Named turns come first, each shown by rows before and after it. Which turns, in which order, take the first row of each pair that follows to the second? Write the first one first, as in the answered first pair.
turn W:
[-24  -7   8  11   6 -16  -7   3  -6  14   8] -> [-20  -8  12   9   7 -18  -6  -1  -6  18   7]
[ 36  17 -18  -1   8 -37   7   1  -9 -15 -34] -> [ 47 -20  10  -3   9  -1  12 -41   8  -5 -12]
[  1  -1  -5 -10 -24 -12  -3  -5 -11 -18 -13] -> [ 10  -3   3 -15 -21 -13  -1 -11 -10  -6 -14]
turn U:
[ 4  2  5 19  8 18  2 14 20  1 10] -> [ 3 -1  8 29  8  5  7 -3 19 -1  6]
[ -2   2   6 -11  -1   1   7  -4  -7  12  -2] -> [ -1   2   6 -12  -1   3   6   4  -6  11  -1]
[-21  11  10  30   7  20  -8  20  16   1   6] -> [-22   4  13  44   6   6  -3  -4  13  -2  -3]
[ -5   4 -17 -33   2  25 -10  20  -2 -22  12] -> [-11   7 -12 -10   6  30  -9  29   9 -25  18]
turn H:
[-29  -9   8 -19 -11  16  -3 -19 -13  21  19] -> [-28  -8  -1 -27 -13   5  -2 -25 -19  10  13]
[ 29  17  -7  -1  12 -14 -12  17  -4 -14   0] -> [ 30  15  -1   2  16 -12 -10  20  -1  -7   1]
[ -4  -5   4  25  -2   2   5  -7   6 -15   3] -> [ -4  -7   6  24  -3   4   6  -7   7 -15   4]
turn G:
[-25   5   7   9  -3  -3   4  -3   0  18   7] -> [-22  -4   1  -8  -9  14  -3  -6  -2   7  15]
[25 -9 15 10  7 11 -1 -7 16  3  4] -> [25 -7 14  8  6 13  0 -5 18  1  3]
[-3 -2  6 10  8 16  6  2  4 -1  4] -> [ 0  0  4 12  8 16  8  5  4 -1  3]
turn E:
[ 18   9  14  17   4 -19   8  13 -10  11 -22] -> [ -4   1  19  12  -2 -22  10 -13 -20  20 -16]
[ 24 -18  -8  -4  -2  14   4  -9   1 -13  -4] -> [28 -9  1 13  9 13  5 11 11  2 -3]
[ -5 -10   1 -20   1   3  -6 -10 -13  14  12] -> [ 13  -7  -9 -24   3   6  -7   4 -10  -4   6]
[-21 -15  10  10  -5 -24  -9 -24   2   5   6] -> [  3 -14  -8 -11  -9 -22 -10 -17  -3 -30  -1]
Then:
(2 to 4 turns a pair)
[ 11 -19   5 -13  -4  -3   7 -37  -7  -3   1] -> [ 11 -11  -2 -38  -3  16  -1  -7  -5   1  11] -> U then U
[ 18  16   4  19  13 -10  -2  28  13  -1  -8] -> [-13   2  17  24   5 -21   4 -15   5  21  -3] -> U then E
[ -1  -4  16  18   5 -23   9 -10  12  22  -2] -> [-32  -5  -2   1 -11 -20   0 -15  -4   8   7] -> H then W then W then E
[ 22  26 -15 -20  -3   5  -4  22  -7  -7 -17] -> [-24  15  13  35  -3   1   2  -9   9  18  -3] -> U then U then U then E
[ 6 15 17 15 12 -3 -1 32 -1 22  4] -> [  5  10  21  31  12 -21   4   5  -3  20  -6] -> U then U
[ -3  -7   0  11  -7 -13 -13 -35 -12   6 -15] -> [ 10   1 -14 -15  -8 -13 -17 -20 -20  -1 -20] -> G then W then W
[ -9   0 -15 -25 -13  19   0   9 -23  -9   5] -> [-29 -10  -3  -5 -14  19   4  -8 -21  -2  13] -> E then U then E then E
[  0   6 -15 -17  -8 -30   0 -13 -21 -13 -20] -> [-10  24   0  12   8  -6  -6  41   4  12  -3] -> U then U then E then U
[  8  -4  -2  -8  -9  24   3   9   9 -16  16] -> [ 17  10 -14 -18  -7  -4   4  16  -5 -16  -1] -> H then W
[-11  11  12  30   2 -31   6 -24   7   8 -17] -> [ 14   8  -8  -8  -3 -36   2 -27  -6 -13 -26] -> U then E
[-23  -9   5  -8 -16  15   4 -16  -7  11  27] -> [ -5  -7  -4  16 -13  24   2   6  10 -24  24] -> E then U then U then U
[  4  20 -18 -14   4  -5 -10  35  -5  -1  -7] -> [  4  -5  -7 -41  -4  -1  -4 -12 -15  12  -2] -> E then E then E then W
[13 -9  5 -7  3 34 -1 10 12 -1 14] -> [-13   8  -7  22   1  11  -4  29   8 -11   7] -> E then U then W
[ 18  18   4  -8  -5  -6   2  22   9   6 -11] -> [  9   6   5 -27 -11  18  -1   9   9   3   5] -> E then G then G then E
